In the data rows, zero lies at 4.5, halfway between 4 and 5.
Some points, one per row:
[3 4 7 3 3 4 2 3 6 6 5 7 3 3 6 4 6 4 5 4 3 3 6 4]
[4 4 6 5 4 5 2 3 4 7 7 8 3 3 6 3 7 3 4 4 3 3 5 4]
[2 7 6 3 5 4 8 3 3 7 3 9 3 3 3 2 3 5 3 3 3 3 3 4]
[3 5 6 4 6 4 9 3 5 4 5 3 9 3 3 3 3 4 5 2 8 3 6 7]
[3 7 6 3 6 3 8 3 3 5 3 5 3 3 3 3 3 5 6 3 9 4 5 3]
[3 7 4 7 5 3 9 3 3 3 3 4 6 3 3 2 6 5 3 3 3 3 7 5]
[3 6 4 3 3 6 3 5 3 7 5 9 3 4 8 3 3 3 4 4 3 3 8 3]
[2 4 6 6 4 3 8 3 5 4 4 5 9 4 3 2 4 4 4 3 4 3 6 8]
[5 4 4 7 5 4 7 3 3 4 5 3 5 3 4 2 8 4 4 3 3 4 5 4]
[2 6 4 3 4 3 3 3 3 5 7 6 4 4 9 2 3 4 3 5 4 3 8 3]
[4 4 5 4 5 5 3 5 4 6 4 5 3 3 3 9 8 4 5 4 3 3 4 4]
[2 6 4 2 4 4 5 5 3 4 4 6 3 4 7 3 3 4 4 3 6 4 4 3]
[7 4 3 4 4 5 2 6 5 3 3 3 3 6 3 6 4 7 5 4 4 7 3 5]
[2 6 6 3 7 3 8 3 3 6 3 5 3 4 3 3 2 4 6 3 8 3 3 3]
[2 3 8 3 4 4 3 3 6 5 5 7 3 3 7 5 6 3 5 5 3 3 5 3]
[6 3 3 3 5 6 3 8 6 4 3 3 3 6 3 6 3 5 6 7 3 7 4 4]
[3 4 7 6 5 3 9 3 4 4 4 3 8 3 3 2 3 4 6 4 8 3 4 6]
[8 4 3 7 4 3 3 6 4 3 4 2 4 6 4 3 3 7 5 8 4 8 3 5]
[3 3 6 4 4 5 3 2 8 6 5 7 5 3 7 3 7 3 3 5 3 3 6 3]
[6 3 4 3 4 4 3 7 5 4 4 3 3 8 2 6 3 7 6 6 7 5 3 7]
[9 3 4 3 4 5 3 3 9 3 6 2 8 9 8 3 2 4 3 9 3 4 9 3]
[9 5 3 5 8 5 5 3 3 4 4 2 9 7 4 3 9 8 3 4 3 5 4 7]
[2 5 4 3 4 6 3 4 3 7 6 8 3 4 4 2 3 4 3 3 3 4 6 4]
[6 4 3 4 4 5 3 7 4 3 3 3 3 5 3 8 4 7 4 5 4 6 4 4]
[8 3 3 4 4 7 4 4 7 4 4 3 5 3 3 3 8 4 3 4 2 7 5 3]
[4 4 3 3 5 3 3 5 6 3 3 2 3 9 3 5 3 5 7 5 8 5 4 5]
[3 5 5 3 5 6 2 5 4 6 6 7 2 4 5 9 7 3 3 3 3 3 4 3]
[6 3 4 3 4 5 4 5 6 3 4 3 5 6 4 2 4 3 3 5 3 6 6 3]
[2 7 7 3 6 3 9 3 3 6 3 7 3 3 3 2 3 4 5 3 7 3 3 3]
[4 7 4 6 4 4 3 3 3 3 9 3 6 4 9 2 6 3 4 5 3 4 7 3]
[3 5 5 3 4 5 3 4 3 7 5 8 3 3 5 3 3 4 3 3 3 3 6 3]
[2 4 7 3 5 3 9 3 4 5 4 5 6 3 3 2 3 3 6 3 8 4 6 3]
[2 7 7 3 7 3 8 2 3 7 3 9 3 3 4 2 3 4 6 3 7 4 4 3]
[6 3 3 3 4 6 5 4 6 4 3 3 5 5 3 2 4 4 4 5 2 6 6 4]
[3 5 3 7 3 3 6 3 3 4 6 2 6 4 8 2 3 5 4 5 6 5 4 2]
[3 8 7 3 6 3 9 2 3 7 3 9 3 3 3 2 3 3 5 3 8 3 5 4]
[3 4 7 6 3 4 3 5 5 8 5 9 3 3 3 7 9 3 6 5 3 4 3 6]
[6 4 6 6 4 6 3 3 5 5 7 5 3 3 5 7 9 3 3 3 3 3 4 5]
[8 3 3 7 4 4 3 6 4 3 4 3 4 5 3 4 4 6 4 7 3 8 3 5]
[4 5 4 3 6 7 3 9 4 5 3 3 3 6 4 9 3 6 6 4 4 6 3 3]
[4 5 3 3 5 7 3 9 4 4 3 3 3 7 4 9 3 5 5 5 3 6 4 3]
[5 3 7 5 5 4 3 4 5 6 7 5 2 3 4 9 9 3 4 3 3 3 3 6]
[7 4 4 4 6 6 3 9 3 5 4 3 3 4 3 9 9 6 4 5 3 3 4 5]
[6 4 4 5 5 4 3 3 4 3 5 2 5 7 3 4 3 6 6 3 8 5 3 5]
[2 5 6 4 5 3 7 2 4 3 5 3 6 3 4 3 3 4 5 3 6 3 5 6]
[9 4 3 3 6 7 3 3 4 3 3 3 7 8 4 2 7 6 4 4 3 7 6 5]
[4 3 3 3 4 6 4 3 8 3 3 3 7 6 5 3 3 3 5 5 3 4 7 3]
[4 4 5 4 4 7 3 4 3 9 5 9 4 3 4 2 5 3 3 5 3 4 7 3]
[2 7 6 3 6 4 9 3 3 4 3 5 3 3 3 2 3 4 6 3 9 3 5 3]
[2 4 5 3 4 5 7 3 4 8 3 9 3 4 4 2 3 3 4 4 3 4 5 2]
[5 3 3 3 5 3 3 6 6 3 3 3 4 9 3 5 3 5 7 5 8 6 4 4]
[2 4 7 4 4 4 4 3 3 9 4 9 2 3 4 2 6 3 4 3 3 3 3 3]
[2 4 6 4 4 4 3 4 3 6 6 7 3 3 7 9 7 4 3 4 3 3 3 4]
[2 4 4 3 4 6 3 3 6 6 5 8 4 3 7 2 4 3 4 4 3 3 8 3]
[4 4 4 3 4 3 3 7 4 3 3 3 3 7 5 6 3 6 6 7 7 6 4 4]
[3 6 5 4 5 3 5 5 3 4 5 6 3 3 8 2 3 5 4 3 7 3 4 3]
[6 5 3 3 6 6 3 8 3 4 4 3 3 6 3 9 6 7 3 4 3 4 3 4]
[9 3 3 6 4 6 3 5 6 3 3 3 5 6 3 4 6 6 4 7 4 7 4 7]
[5 5 4 3 5 5 3 8 3 5 4 3 3 4 3 6 4 7 5 4 4 5 4 6]
[3 5 3 3 6 4 3 9 3 3 3 3 3 7 3 9 3 6 6 4 7 5 4 4]
[3 5 4 3 4 4 4 3 4 6 4 7 4 3 4 2 3 4 4 4 3 5 6 3]
[5 4 5 6 3 5 3 2 6 4 6 5 5 4 4 4 9 3 4 4 3 3 4 5]
[2 6 3 3 5 6 3 9 3 4 3 2 3 8 5 8 3 6 5 6 5 6 4 3]
[3 8 7 3 7 3 9 3 3 8 3 9 3 3 3 2 3 4 5 3 7 3 5 3]
[2 6 5 5 4 3 5 4 3 4 6 6 3 3 7 3 3 5 4 3 7 3 3 3]
[3 6 4 9 3 3 6 2 3 3 4 3 6 3 8 2 3 6 3 6 3 4 5 5]
[9 4 4 6 3 6 3 6 6 3 3 3 5 5 3 4 5 6 3 8 3 8 4 7]
[3 6 6 3 6 3 8 3 3 5 3 4 3 3 3 3 3 4 6 3 9 3 4 3]
[4 3 6 5 4 5 2 6 5 8 4 7 3 3 3 8 9 3 6 4 3 3 4 7]
[3 6 4 9 4 3 5 3 3 3 5 4 4 4 8 2 4 5 4 5 4 3 4 4]
[3 4 6 3 4 4 3 5 3 6 6 7 3 3 8 8 5 4 4 5 4 4 3 3]
[5 5 4 3 5 5 3 5 4 4 4 3 3 4 3 5 4 6 5 4 3 5 4 5]
[5 3 3 2 4 7 3 5 6 4 4 3 3 6 5 5 4 3 3 6 3 5 6 4]
[8 3 3 5 4 4 3 9 4 3 3 3 2 6 3 7 3 7 5 8 3 7 3 6]
[3 3 5 3 4 4 3 3 4 5 6 8 3 3 8 2 3 4 3 4 3 3 6 3]
[3 3 4 9 4 3 5 2 3 4 7 3 9 3 9 2 3 4 5 7 9 3 3 8]
[5 4 4 3 5 7 3 8 4 5 4 3 3 5 3 8 4 5 6 5 3 6 4 3]
[2 4 6 3 6 3 9 2 4 4 3 4 5 3 3 3 3 4 6 3 9 3 6 5]
[6 3 6 6 3 5 3 3 7 4 7 6 3 3 5 9 9 3 3 4 3 3 4 5]
[3 7 4 3 4 4 4 3 3 5 8 8 4 3 8 2 2 3 4 3 3 3 8 2]
[5 5 4 3 5 6 3 7 4 4 4 3 2 4 3 8 4 6 5 4 3 6 3 3]
[9 3 4 5 4 3 3 4 6 3 4 2 6 8 3 3 3 6 5 8 6 7 3 6]
[9 4 4 5 4 5 3 2 6 4 6 2 6 7 5 5 5 5 4 6 4 6 5 5]
[7 4 3 4 5 3 3 5 4 4 4 3 4 7 3 5 3 7 5 4 6 6 4 6]
[2 6 5 3 6 3 9 3 3 4 6 3 9 3 3 3 3 3 4 3 9 4 7 4]
[2 6 6 3 6 3 9 3 3 5 4 6 2 3 3 2 3 4 5 3 8 3 5 3]
[7 3 4 4 3 8 3 5 6 5 3 4 5 3 3 3 8 4 4 5 3 7 4 3]
[4 3 7 5 3 5 3 3 7 6 5 8 3 3 4 6 9 3 4 3 3 3 4 6]
[3 4 5 8 3 3 5 3 3 3 7 3 6 3 9 2 3 3 5 6 9 3 4 6]
[3 8 5 3 6 4 4 5 2 7 4 8 3 3 5 3 4 4 5 3 6 3 5 3]
[3 7 6 3 5 3 7 2 3 8 3 9 3 3 3 3 3 5 3 3 3 4 3 4]
[3 7 4 3 5 4 5 5 3 7 4 9 2 3 5 3 3 5 4 3 5 3 5 3]
[6 3 3 3 4 6 3 6 6 4 3 3 3 5 3 5 3 3 5 6 3 5 5 4]
[2 5 4 3 4 5 3 5 3 5 4 6 3 3 7 5 3 3 4 5 3 4 5 3]
[2 3 4 9 3 3 6 3 3 4 5 4 8 3 9 3 3 3 4 6 6 3 4 3]
[9 3 4 9 4 3 3 5 6 3 4 3 6 5 4 4 4 5 6 8 4 5 3 9]
[7 3 3 5 4 3 3 5 5 3 4 3 4 6 3 4 3 6 7 5 5 6 4 8]
[6 4 3 6 4 3 2 5 3 3 4 3 3 6 4 5 2 6 5 7 6 6 4 5]
[9 3 3 8 4 4 4 3 9 4 4 3 9 4 4 2 8 3 3 6 3 4 4 9]
[3 5 4 9 3 3 4 4 3 4 6 7 3 4 6 2 5 5 4 7 3 5 3 3]
[2 6 4 3 3 4 3 4 3 6 7 9 3 4 7 3 3 3 4 4 3 3 7 3]
[3 5 4 4 4 3 3 3 3 4 8 6 4 6 8 3 3 4 4 5 5 3 7 3]
[3 5 4 2 6 7 3 9 3 5 3 3 3 6 3 9 3 7 5 4 4 7 4 3]
[3 5 3 5 4 5 3 4 3 5 8 9 3 2 9 3 3 4 3 8 3 5 8 3]
[3 6 3 9 5 3 7 3 4 3 7 2 7 3 6 2 6 5 4 3 5 4 4 4]
[2 5 6 3 5 5 3 5 4 6 7 6 3 4 6 9 5 3 4 3 4 3 3 3]
[7 3 5 8 3 4 4 3 7 4 6 5 6 3 3 4 9 3 4 5 3 4 3 7]
[3 3 7 9 3 4 9 2 6 4 5 3 9 3 3 2 4 3 6 3 7 3 3 9]
[4 4 4 3 5 7 3 8 5 4 3 3 3 6 3 8 3 5 4 4 3 6 4 3]
[6 5 4 3 5 7 3 8 3 5 4 3 2 4 3 9 6 6 4 5 3 6 3 3]
[9 3 4 8 5 6 3 2 5 3 3 3 6 5 3 5 9 6 4 6 3 4 3 9]
[4 4 4 3 5 6 4 6 5 6 3 3 3 4 4 7 4 4 5 3 3 5 4 4]
[3 3 6 3 4 6 3 3 6 5 5 6 2 4 8 5 4 3 5 4 4 3 8 3]
[5 4 3 3 5 6 3 8 4 4 3 3 2 6 3 8 4 5 4 4 3 5 3 3]
Here are 16 more points, each followed by its number:
[3 4 8 6 3 4 7 3 9 3 5 3 9 6 3 2 3 4 8 3 8 3 8 5] 0
[5 4 5 4 5 5 4 3 5 4 4 4 3 3 3 5 7 4 4 3 3 4 4 5] 1
[6 5 3 3 6 4 3 5 3 4 4 3 3 9 3 5 3 8 5 4 8 7 3 3] 2
[3 6 4 3 4 7 3 9 3 5 4 3 2 8 6 6 3 6 4 6 4 6 5 3] 3
[5 4 3 3 3 7 3 4 7 4 4 4 6 6 4 3 3 4 4 6 3 6 8 3] 4
[2 5 6 3 6 3 8 3 3 5 3 5 3 2 3 2 3 4 6 3 7 4 4 4] 5
[4 3 6 2 5 6 2 4 5 6 4 5 3 3 3 8 7 4 5 3 3 3 4 5] 6
[8 3 4 7 3 4 3 3 8 3 4 3 9 9 3 2 3 4 7 5 7 6 5 7] 7
[3 4 4 3 5 5 4 7 5 4 3 3 3 6 5 6 3 3 6 4 6 3 5 3] 8
[7 4 3 4 4 5 3 9 5 4 4 3 3 4 3 5 4 7 5 8 3 8 3 5] 9
[9 3 5 9 3 3 3 3 8 3 7 3 6 3 5 7 9 3 4 8 3 3 4 9] 10
[5 4 4 3 5 5 4 5 5 4 3 3 3 8 3 3 3 5 4 5 4 8 5 4] 11
[4 6 4 3 5 4 4 7 3 4 3 3 3 5 3 5 3 7 5 3 4 6 3 5] 12
[3 5 5 5 4 3 6 3 3 5 4 5 7 3 3 3 4 4 3 3 3 3 6 5] 13
[2 5 6 3 6 3 9 3 3 5 3 5 3 3 4 3 3 4 6 3 8 4 5 3] 14
[5 4 3 3 4 9 4 7 6 5 3 5 3 4 3 6 5 3 4 4 3 6 4 3] 15
Which three of these numbered points are nearest to each point below, looking only along the 7 directions in which the first points spread most? Their numbers follow each, nearest first.
[3 4 3 3 5 3 3 8 3 3 3 2 3 8 5 6 3 6 6 6 8 5 3 3] > 2 8 3
[3 3 6 3 4 6 3 4 6 6 5 6 3 3 5 9 8 4 5 3 3 3 4 3] > 6 1 15
[8 3 3 6 4 5 3 6 4 3 3 2 3 5 3 5 5 7 4 6 3 7 3 6] > 9 11 12
[9 3 5 9 3 3 3 3 8 3 7 2 7 3 5 7 9 3 4 7 3 3 3 9] > 10 1 7
[2 3 3 3 5 4 3 6 6 3 4 2 3 6 5 6 3 3 6 5 6 3 4 4] > 8 2 3
[2 4 9 7 4 3 7 3 9 4 7 3 9 4 3 2 3 4 7 3 9 4 7 5] > 0 13 14
[3 4 4 3 5 4 4 6 5 3 3 3 3 6 4 6 3 4 6 4 7 3 4 3] > 8 2 12
[8 3 3 4 4 7 5 3 5 5 3 4 6 3 3 3 8 4 3 4 3 7 4 4] > 1 15 13
[9 4 6 9 3 3 2 2 8 3 9 3 7 3 5 8 9 3 4 7 3 4 3 9] > 10 1 7
[2 4 8 9 3 3 9 3 7 3 5 3 9 4 3 2 3 4 6 3 9 3 5 9] > 0 13 5
[2 5 6 3 5 3 9 3 3 4 4 4 3 3 3 3 3 4 6 3 9 3 5 3] > 14 5 13
[2 3 4 3 5 4 3 7 5 3 4 3 3 6 6 7 2 4 6 5 6 4 4 3] > 8 3 2
[3 5 3 3 5 3 3 9 3 4 4 2 3 7 4 6 3 7 6 6 8 6 3 3] > 2 12 3
[5 5 3 3 5 4 3 8 4 3 3 2 3 8 3 7 3 7 6 5 6 7 3 3] > 2 12 3
[2 4 6 4 5 4 9 3 5 3 4 3 9 3 3 3 3 3 6 3 8 3 6 8] > 0 14 5
[3 7 4 9 5 3 9 3 3 4 6 3 9 3 8 2 5 6 4 3 3 3 5 4] > 13 5 1
[5 3 3 3 4 7 4 7 6 3 3 3 3 6 3 3 2 4 5 6 3 7 5 3] > 11 4 2
[9 3 4 5 4 6 3 4 6 4 5 3 4 4 3 5 9 3 3 5 3 4 3 6] > 1 10 15
[4 4 3 3 4 7 4 4 8 4 4 3 6 7 5 3 3 4 4 6 3 3 7 3] > 4 11 8
[3 3 8 3 3 7 3 4 5 9 5 9 3 3 4 8 9 3 3 4 3 3 4 3] > 6 1 15
[2 4 7 5 4 3 9 3 7 4 7 3 9 3 3 3 4 4 6 3 9 3 5 5] > 0 14 13
[5 4 5 4 4 6 4 3 7 5 5 6 4 3 4 5 8 3 3 3 3 3 4 5] > 1 6 13
[6 3 4 3 4 4 3 7 5 4 4 3 2 7 3 7 2 6 6 5 7 5 3 6] > 2 8 12
[2 5 6 2 6 3 9 2 4 4 4 4 5 3 3 3 4 3 6 3 9 3 5 6] > 14 5 0
[3 6 7 4 6 3 9 3 3 6 4 5 5 3 3 2 3 5 3 3 7 3 3 5] > 5 14 13
[9 3 3 7 3 3 3 3 8 3 5 2 8 9 3 3 3 6 6 7 7 7 3 7] > 7 11 9
[7 4 3 6 3 3 3 3 9 3 4 3 8 9 3 2 3 4 7 6 7 6 4 7] > 7 0 11
[3 4 6 3 5 4 9 3 5 3 3 2 9 3 3 2 2 4 5 3 8 3 7 6] > 0 14 5
[5 4 5 4 4 5 4 2 6 6 5 6 3 3 3 5 8 3 3 3 3 3 4 5] > 1 6 13
[9 3 3 7 3 4 3 2 7 4 5 3 9 9 3 2 3 5 6 4 7 9 4 6] > 7 11 4
[9 3 7 9 3 3 3 3 6 4 6 5 7 3 3 6 9 3 4 4 3 4 3 9] > 10 1 6
[5 5 4 3 6 5 3 6 3 4 4 3 3 4 3 7 4 6 5 4 4 5 3 5] > 12 15 2
[4 5 5 4 5 5 4 8 2 5 4 3 3 4 3 6 3 7 6 3 5 6 4 5] > 12 2 8
[5 3 6 5 4 4 3 3 7 5 6 4 6 2 7 5 7 3 4 5 3 3 5 6] > 1 13 10
[2 5 7 3 5 4 8 4 3 5 3 5 4 4 4 2 3 3 6 3 7 3 6 3] > 14 5 13
[6 5 4 3 7 6 4 4 3 3 4 3 4 8 3 3 3 7 4 3 4 7 4 4] > 11 12 2
[2 7 4 9 7 4 8 3 3 3 6 3 9 3 7 2 7 6 3 3 4 3 5 5] > 13 1 5
[7 3 4 5 4 5 3 9 4 3 3 3 3 6 3 6 3 6 5 8 3 8 4 4] > 9 2 11
[9 3 3 5 3 6 3 8 5 3 4 3 3 6 3 5 6 5 4 7 3 7 3 7] > 9 11 15
[6 3 3 3 4 7 3 5 7 5 4 5 3 5 3 5 5 4 3 4 3 5 5 3] > 15 1 4
[3 5 3 9 4 3 8 3 3 4 7 3 9 3 6 3 3 5 3 3 5 4 5 3] > 13 5 14
[3 3 3 3 5 7 4 8 6 5 3 2 3 6 4 8 3 4 5 4 4 4 5 3] > 8 15 3
[7 4 4 3 4 5 5 3 6 4 4 3 5 6 3 4 6 3 4 4 3 4 4 4] > 1 15 4
[4 4 4 3 5 3 3 6 5 4 3 2 2 7 3 5 3 6 7 4 8 6 4 5] > 2 8 12
[3 6 7 4 4 3 8 3 3 9 3 9 3 3 3 2 3 5 6 3 3 5 4 4] > 5 14 13
[4 4 5 3 5 6 3 6 5 6 4 5 3 3 3 8 6 4 5 3 3 3 4 4] > 6 15 1
[2 6 5 2 6 3 8 3 3 5 3 4 3 3 3 3 2 4 5 3 7 3 4 3] > 14 5 13
[5 4 4 3 5 9 3 9 5 6 3 6 2 4 3 7 5 3 4 5 3 7 4 3] > 15 6 3
[9 3 3 3 4 6 3 5 9 3 4 2 7 9 9 2 3 3 4 9 2 4 9 3] > 4 7 11
[4 3 3 2 4 6 3 7 5 6 4 6 2 3 3 5 4 4 6 5 2 7 4 4] > 15 11 6
[2 3 5 9 3 4 4 3 7 3 6 3 9 5 9 2 3 3 6 5 7 4 6 4] > 0 13 7
[2 7 6 2 5 3 8 3 3 8 3 9 3 3 3 3 3 5 4 4 3 3 3 4] > 5 14 13
[4 5 4 3 5 5 3 6 4 4 4 3 3 3 3 6 3 6 5 4 4 6 3 5] > 12 2 8
[3 7 3 8 6 3 8 2 3 4 6 3 8 3 7 3 6 6 3 3 6 3 4 3] > 13 5 14
[9 4 3 3 4 6 3 9 5 3 4 3 2 7 3 6 3 7 5 7 3 9 4 6] > 9 11 2
[2 6 3 3 4 6 2 9 3 4 3 3 3 8 6 8 3 6 5 6 6 6 4 3] > 3 8 2
[7 5 3 3 5 4 4 5 4 3 3 3 4 7 3 4 3 7 4 4 4 6 4 4] > 11 2 12
[4 6 4 3 6 5 3 6 4 5 3 3 3 5 3 5 3 6 5 4 4 6 3 4] > 12 2 11
[3 4 5 5 5 3 9 3 4 4 3 3 9 3 3 2 3 4 6 3 7 3 6 7] > 0 13 5
[3 7 4 9 7 4 9 3 4 4 5 3 9 3 7 3 7 7 4 3 4 3 5 4] > 13 1 5
[3 7 7 3 6 3 8 3 3 6 3 7 4 3 3 3 3 4 5 2 6 4 4 4] > 5 14 13
[9 3 6 8 4 4 3 2 9 3 9 3 4 5 8 9 9 3 4 5 3 3 5 5] > 10 1 6
[2 3 5 3 5 3 9 3 4 4 3 4 7 3 4 2 4 4 7 3 9 3 7 5] > 14 0 5
[3 3 7 9 4 3 9 3 4 4 4 2 9 3 3 2 4 4 5 3 7 3 4 9] > 0 13 5
[2 4 4 3 4 6 3 7 5 4 4 4 3 6 5 8 3 4 5 5 4 3 5 3] > 8 3 15
[9 3 5 9 3 3 3 3 8 4 7 3 6 3 5 7 9 4 4 8 3 3 3 9] > 10 1 7
[3 7 7 3 5 3 8 3 3 7 4 9 3 3 3 3 3 4 4 3 3 3 3 3] > 5 14 13
[9 4 3 8 4 3 4 3 8 3 4 3 9 9 3 2 3 5 6 5 8 8 4 7] > 7 11 0
[5 5 4 5 5 4 4 5 4 4 4 3 2 5 4 5 5 6 3 4 4 5 3 4] > 12 1 9
[4 4 3 3 5 7 4 7 5 6 3 4 3 4 4 7 5 4 5 4 3 5 3 3] > 15 6 12
[7 4 3 6 3 3 3 3 8 3 3 3 7 8 3 2 3 5 7 7 7 5 4 7] > 7 11 0
[3 5 4 3 5 5 3 9 3 4 4 2 3 6 6 9 3 6 5 6 5 4 4 3] > 3 8 12
[8 3 3 6 4 4 3 8 3 3 4 3 3 5 3 7 4 7 5 7 4 7 3 6] > 9 2 12
[8 3 4 5 4 3 3 7 5 3 3 3 3 7 3 5 3 7 5 8 4 7 3 7] > 9 2 11
[3 8 6 3 6 4 8 3 2 6 3 9 3 3 3 2 3 6 3 3 3 3 3 3] > 5 14 13
[2 7 4 3 8 3 9 3 3 3 5 3 9 3 3 2 3 4 3 3 9 3 7 3] > 14 5 13
[6 5 3 3 6 5 3 8 4 3 3 3 3 8 3 6 3 7 5 5 5 7 3 4] > 2 9 12
[7 5 3 4 4 4 3 3 4 3 5 3 5 8 5 4 3 6 4 5 6 6 5 4] > 11 2 4
[3 4 4 9 4 4 6 2 3 3 5 4 8 3 6 2 4 5 3 5 3 3 4 5] > 13 1 5
[6 4 3 2 5 6 5 4 4 4 4 3 5 4 3 3 5 5 4 4 3 6 5 4] > 11 15 1
[5 5 4 3 6 5 5 4 4 4 4 3 3 6 3 6 5 6 4 3 5 5 3 5] > 12 1 8
[3 4 5 3 6 5 3 5 4 7 4 5 3 3 3 9 7 4 5 3 3 3 4 4] > 6 1 15
[4 5 3 3 5 5 4 7 3 4 4 2 3 5 3 5 3 7 5 4 4 6 4 4] > 12 2 3
[8 3 4 6 4 3 3 4 7 4 4 2 9 6 5 2 3 4 5 9 3 5 5 8] > 7 4 11
[9 3 4 9 3 3 3 3 7 3 5 2 8 3 3 3 9 4 5 8 3 6 3 9] > 10 7 1
[7 4 3 4 4 5 3 7 4 3 4 3 3 5 3 7 5 6 5 6 3 6 3 5] > 9 12 15
[4 3 3 3 4 7 3 5 7 4 3 4 4 6 4 2 3 3 4 5 3 6 8 3] > 4 11 15
[3 6 6 3 6 4 9 3 3 5 4 4 3 3 3 2 2 4 6 3 9 3 4 4] > 14 5 13
[9 3 3 7 4 3 2 4 7 4 4 2 7 8 3 4 3 5 6 7 7 7 3 7] > 7 9 11
[3 8 6 3 5 4 9 3 3 7 3 9 3 3 4 2 3 5 4 3 4 3 3 3] > 5 14 13
[8 3 3 6 4 3 3 3 7 3 4 3 9 7 5 2 3 4 5 9 3 4 5 7] > 7 4 11
[3 6 6 3 6 4 9 3 3 7 4 9 3 3 3 2 3 4 5 3 5 4 4 3] > 5 14 13
[4 4 4 3 5 5 3 7 3 5 3 3 3 4 3 5 3 6 7 4 3 7 3 5] > 12 2 11
[3 7 7 3 5 3 7 3 3 7 4 9 3 3 3 2 3 4 4 3 4 3 3 3] > 5 14 13
[9 3 4 9 4 3 3 3 8 3 4 3 9 3 4 3 9 4 4 8 3 6 4 9] > 10 7 1
[8 3 3 3 4 5 4 4 5 3 3 2 5 6 3 3 5 5 4 5 3 6 5 4] > 11 4 9
[6 3 4 4 5 3 3 5 5 4 4 2 3 7 3 6 3 7 6 5 7 5 3 6] > 2 12 11
[2 7 6 3 4 4 7 3 3 8 3 9 2 3 3 3 3 4 4 3 3 4 4 3] > 5 14 13
[3 5 4 3 5 3 3 9 3 3 3 3 3 7 4 7 3 7 7 6 7 5 3 3] > 2 12 3
[7 4 4 4 5 7 4 3 4 4 4 3 5 5 3 3 7 5 4 4 3 5 5 4] > 1 15 4
[3 5 4 3 6 5 3 9 4 4 3 2 2 8 3 9 3 7 7 4 7 6 4 3] > 2 12 3
[2 5 4 9 4 3 7 3 3 4 7 3 9 3 7 3 3 4 3 3 5 4 5 4] > 13 14 5
[3 4 7 2 4 5 3 3 6 6 6 7 3 3 5 8 7 4 4 3 3 3 4 3] > 6 1 15
[3 4 6 3 4 6 3 3 5 6 5 6 3 3 7 6 3 3 5 4 4 4 7 3] > 8 6 1
[3 4 4 3 4 4 3 3 9 4 4 4 8 3 6 2 2 3 5 6 3 3 9 4] > 4 0 13
[4 5 3 3 5 7 3 9 4 5 3 2 3 6 4 9 3 4 5 5 3 5 3 3] > 3 12 15
[7 3 3 6 4 4 3 4 7 3 3 3 8 5 3 2 3 4 5 7 3 5 4 8] > 7 11 4
[9 4 3 5 3 8 3 4 6 5 4 4 6 3 3 2 9 3 3 5 3 6 4 4] > 1 15 4
[2 7 5 3 5 5 3 6 3 7 5 7 2 3 5 6 3 4 4 4 5 3 4 3] > 8 12 6
[2 3 4 7 3 3 4 3 3 3 6 2 8 4 8 2 3 3 5 4 8 3 6 5] > 0 13 8
[6 3 3 7 3 3 3 4 7 3 4 3 8 7 7 3 3 4 5 9 5 4 5 7] > 7 4 11
[8 3 3 6 4 3 3 3 6 3 4 3 7 5 3 2 4 5 5 7 3 6 3 8] > 7 11 9
[5 3 3 4 4 5 3 7 5 3 5 2 3 6 5 9 5 4 5 6 4 3 4 4] > 8 3 15
[2 6 6 5 5 3 9 3 3 4 3 6 6 4 3 3 3 5 5 3 6 3 3 4] > 5 14 13
[3 5 3 3 5 5 3 9 3 4 3 3 3 6 5 9 3 6 5 6 5 6 3 3] > 3 12 2
[4 4 4 3 5 3 3 7 6 4 3 3 4 8 3 5 3 6 7 5 8 5 4 5] > 2 8 11
[3 5 5 5 4 3 4 3 4 4 6 4 8 4 5 2 3 3 4 3 3 4 8 6] > 13 4 1
[9 3 3 8 4 5 3 3 7 3 5 3 6 3 3 4 9 4 4 6 3 5 3 8] > 10 1 7
[3 4 5 8 3 3 4 3 4 3 6 3 8 4 9 2 3 3 4 6 9 3 5 6] > 0 13 7
[2 4 5 3 4 6 3 4 5 6 5 6 3 3 7 7 3 3 5 4 3 3 7 3] > 8 6 15
[4 3 4 4 5 3 3 5 5 4 4 2 3 8 4 6 3 5 7 4 9 4 3 5] > 8 2 12
[3 7 7 3 6 3 9 2 3 8 3 9 3 3 3 3 3 4 5 3 6 4 5 3] > 5 14 13
[6 4 4 3 5 4 3 6 5 3 4 3 4 6 3 4 3 7 7 5 6 6 4 6] > 2 11 12
[8 3 3 4 4 6 5 4 5 4 3 3 5 3 3 3 8 4 4 5 3 7 5 3] > 1 15 4
[2 3 4 9 4 3 4 3 3 3 6 3 9 3 9 1 3 3 5 7 9 3 6 6] > 0 13 7
[6 4 4 3 4 3 3 3 7 3 5 3 4 8 3 6 2 5 6 4 7 4 4 6] > 8 11 2
[4 5 4 3 5 5 3 7 4 5 4 3 3 5 3 6 3 6 5 3 5 6 4 4] > 12 8 2
[6 3 3 4 3 3 3 5 8 3 4 3 6 8 3 4 3 5 6 7 5 5 4 8] > 7 11 9
[6 3 3 7 3 3 3 5 6 3 5 3 6 5 8 3 3 3 6 9 6 3 3 8] > 7 10 11
[2 6 6 3 5 4 8 3 3 7 3 9 3 3 3 3 3 4 4 3 3 3 3 3] > 5 14 13
[3 7 6 3 6 3 8 3 3 7 3 8 3 3 3 2 3 4 6 3 8 4 4 3] > 5 14 13
[7 5 3 4 5 4 4 3 5 3 4 2 6 7 3 3 2 7 5 3 6 7 4 5] > 11 2 12
